(in the rows, 128 means zero)
The rows of D fall into several groups, which share some directions, and each row is roughly a mix of its group's hidden directions, except some rows that fit no group.
D, 125 rows:
[[126 137 152 109 156 111 118  87  87 130  80  75]
 [ 62 158 153 144 139  87 119 132 103 138  89 107]
 [124 125 138 102 156 163 192  84  98 146 105 117]
 [109 119 195 120 151  75 115 109 121 164 119 106]
 [147 150 115 121 123 196 106 165 106  88 155 108]
 [130 178 121  58 148 142  83 141 127 141 147 130]
 [145  85 156 179 119 142 109 120 178 133 134 172]
 [130 168 137 169 153 102 159 140 125  59 140 137]
 [171 133 175 166 163 129 100 146  80 123 121 152]
 [114 118  94 133  93 162  83 111 139  95 163 172]
 [ 86  92 117 123  94  72 104  96  97 104 133 123]
 [ 97 113 174  86  75 142 171 132 113 125 111 111]
 [ 91 133 143 163 156  93 128 104 131 136 143  57]
 [107 171 137 113 170  86 148 166 175 107 123 141]
 [140  92  83 190 121 129 145  97 158 111 157 118]
 [151 180 117 137 162  88 142 117 158  98 107  84]
 [108  96  90 192 104 149 117 123 134  84 132 154]
 [ 90 138 167  96 117 137  78 162 108 133 113  82]
 [160 162 115  96 102  92 106 128  61 111 127 115]
 [ 87 104 136 153 168  98 127  92  91 169 157 120]
 [101  70 115  87 114 130 106 170 120 106 152 162]
 [100 113 132 114  76  97 135  92  83 138  91  96]
 [134 131 119  74 140 135 141  96  64 150 117  88]
 [159 181 166 107 104 152 106 162 161 144  99 135]
 [138 143  89  81 165 174 135  97  99 120 163 139]
 [129  59 158 141  88 158 114 119  89 135 107 117]
 [186 134 124 119 161 140  85 104 170 130 159  99]
 [199 174 130 149 148 113 121 149 110 126 108 163]
 [129 130 102 142 144 104 187 139  95  95 166  85]
 [ 92 145 148 160  86 136 129  82 167 137  93  98]
 [124 114 121  82 158 117 195  94 115 149 107 156]
 [139 114 174  97 112 136 152 136 116 184 101 177]
 [104 148 127 167 139 170 181  82 109 132 106 153]
 [ 66  99 122 161  83 149 109 109 107 105 128 100]
 [130 140 143 142  97 139  63 173  97 144  90 115]
 [177 102 132 114 166 184 126 101  97 126 163 133]
 [148 146 102 123 135 113 169  97 118 107 153  56]
 [131 148  88  73 120 163 106 117 118 169 102  92]
 [153  94 104 113 157 113  91  97 158 176 131  89]
 [142 131 140 122 144 143 112 206 169  86 129 118]
 [143 148 138 120 136 104 184 197 150 129 116 102]
 [160 130 145  96  78 130 121 168 108 149 166  84]
 [141 118 179 177 128  76 149 129 165 156 113 126]
 [147 168 141 123  96  96 145  84 139 126 112  66]
 [109  94  74 173 114 116 133 109 129 180 122 101]
 [150  97  94 108 154 108  98 145 123  98 187  97]
 [107  98 123 130  58 101  93 156 102 138 156 141]
 [173 153 140 138 150 101  97 105  85  86 163 144]
 [104 143 133 130  75  70 128 150 117 163  85 137]
 [147 129 162 130 148 110 106 139 202  93 115 161]
 [181 130 100  96 185 119 157 108 149 155 147 126]
 [ 76 143 147 160 158  75 136 131  87 145 152 139]
 [111 138 117 123 120 194 179 155  86 148 129 147]
 [153 163 132  93 153  87 106 147 132 184  92 137]
 [112 154 179 100 137 142  68 164 125 106 153 114]
 [137 153  88 137 210 113 129 134 118 144 114 100]
 [121 112 128 162 173 126 144  98 176 153 168 169]
 [131 144 150 117 139  82 198 114 151 133 117 172]
 [122 124  75  84 102 110 156  97 127 177 156 136]
 [ 79 102 120 135  90 122 174 106  78 156 113 123]
 [167 163 151 178 151 102 140 142 121 136 103 179]
 [120 104  96 109 121 100  86  59 120 133 130  91]
 [141 102 116  94  96 164 167 104 175 163 108 149]
 [109 119 107 151 175 141 150 110 131 121 204 146]
 [149 154 131 163 196 115  97 162  94 137 144 125]
 [ 94 122 131 139 182 101 174  95 155  99 159 122]
 [125  91 174 189 109 141 138 155 113 172 130 118]
 [110 114 161 162  86 154 144 140 157  68 108 143]
 [143 131 150 125  96 161 179 182 101 137 165 120]
 [137 144 136 141 177  84 119 116  74 172 150 146]
 [146 167 132 110 142 155  59 176 111 119 130 140]
 [110 152 143 177 117 115  97  64 106 143  99 146]
 [132 157 123 127  60 118 160 161 122  93 119 168]
 [133 137 159 127 123 117  84 208 114 152 115 146]
 [171 185 100  83 138 123 150 142 149 159 138 104]
 [132 118 139 107 170 130 153  85 153 103 195 132]
 [150 167 142 139 136 174 189  91 157 125 114 117]
 [146 182 123 123 137 111 197 166 141 123 102 132]
 [107 140 148 141  99 103 110  83 126  56 131 152]
 [158 115  87 173 140 161 104 154 150 103 177 134]
 [118 119  83 163 133  98 128  74 161 127 154 170]
 [117 120 121 137 141 127  98 128 196  93 185 144]
 [123 179 134 155 105 123 178 154  95 133  89  97]
 [108 125 133 162  60 146  76 148 111 114 112 145]
 [119 187 164  64 113 120 136 148 111 151 114 125]
 [131 179  92 131 130 118 173 159 163 146  82 130]
 [151 133 148 136 150  95 165 117 166 110 149 194]
 [ 79 124 121 132  86 173 122  99  83  95 141 145]
 [126 102 149  86 161 192 134 156 111 163 124 112]
 [160 161 148 106  99 140  57  98 143 105 140 123]
 [152 141 173 161 105 143 147  89 137  80 170 137]
 [112 156 116 122 192 116 103 178 124 146 169 119]
 [ 82 155 127 109  94 136 186 159 126 113  88 116]
 [ 86 142 187  73 159 107 119 140 131 118 126 149]
 [ 90 146 126 133 186 126 144 109 173  96 171 124]
 [123 137 102  88 111 142 140  57 139 133 103  85]
 [153  92  94  87  72 147 128 118 122 159 159 148]
 [ 82  87 152 143  90  81 115 140 108 144 107 162]
 [ 87 151 130 115 109  72 112 132  89 131  96  84]
 [100 157 163  91 118 135 107 137  67 146  91 148]
 [149 129 148 127 110 101  76 105 150 189 102 101]
 [153 130 105 124  74 150 152 177 178 103 127 128]
 [104  98 138  93 114 101 101  74 179 150 124 112]
 [159 118  76 128 112 190 128 171 114 110 109 120]
 [ 77 111 168 108 141 178 163 138 148 115 100 105]
 [121 136 102 131 114 166 153 117  58 110 173 112]
 [154 165 138 140 164 174 113 175 141 105 140 169]
 [119  93 128 139 130  58 109  77 153 136 114 103]
 [120 102 102 118  98 164  90 187 115 116 162 104]
 [141 179 134 121 133  84  97 149 104 110  80  93]
 [150 105 122  77 111 156  83  84 162 149 133 110]
 [185 101 160 109  99  87 154  97 146 107 132 148]
 [142 108  98  97 153 136  62 107 150 173 115 115]
 [ 65  69 136 133 118 124 156  84 117 119 118 120]
 [152  93 184 106 153 110 155 139 132 155 117  76]
 [171 145  95 110 162 140 119 167 119 156 154  76]
 [ 88 110 135 100  86 179 161 155 153 101 115 116]
 [166 115 129 131 100 118 150 123 195 129 174  95]
 [121 111  88 116 116 121 140 110  75 167 146  71]
 [156 150 146  80 177  92 171 125 152 155 131 133]
 [ 99 126 136 195 142 127 147  75 103 133 115 161]
 [102  80 137 127 105 145  94 146  98 116 159 186]
 [148 107 121  99  76 159 115  73 116 150 167 134]
 [164 125 140 189 163 157 135 149 162 132 125 170]
 [ 85 132 104  65  98 100 115 131 139 151 121  85]]
Here is one row of each group, with its name. Which group are the others in?
[128 130 120 119  94 166  69 145 134 123 161  72] | <56>
[ 92 129 128 149 118  73 168  85 130 126  83 111] | <41>
[ 96  95 126 107 141 196 136 154 153 109 165 111] | <36>

[167 159  94 105  99 147 142 188 151 140 110 151] | <36>
[176 132 160 114 168 152 110 126 154 109 165 175] | <36>
[131 184 166  90 142 150  91 157 102 121 151 103] | <56>
[100 122  62 143  89 125 172  97 138 130 108 148] | <56>
[110 169 170 112 135  65 143  92 121 120  99 144] | <36>
[146 130 166 101 127 126  65 166 120 132  84  99] | <36>
[110 130 160 119  77 132  87 118  89 140 107 181] | <56>
[120 175  61 112 160 152 143 158 124 105 114 144] | <56>
[113 139 138 168 135 112 116 197  84 146 126 162] | <41>
[140 106 129 119  48 121 107 140 173 130 104 149] | <36>
[126 102 106 128 144 122 190  70 147 126 131  87] | <41>
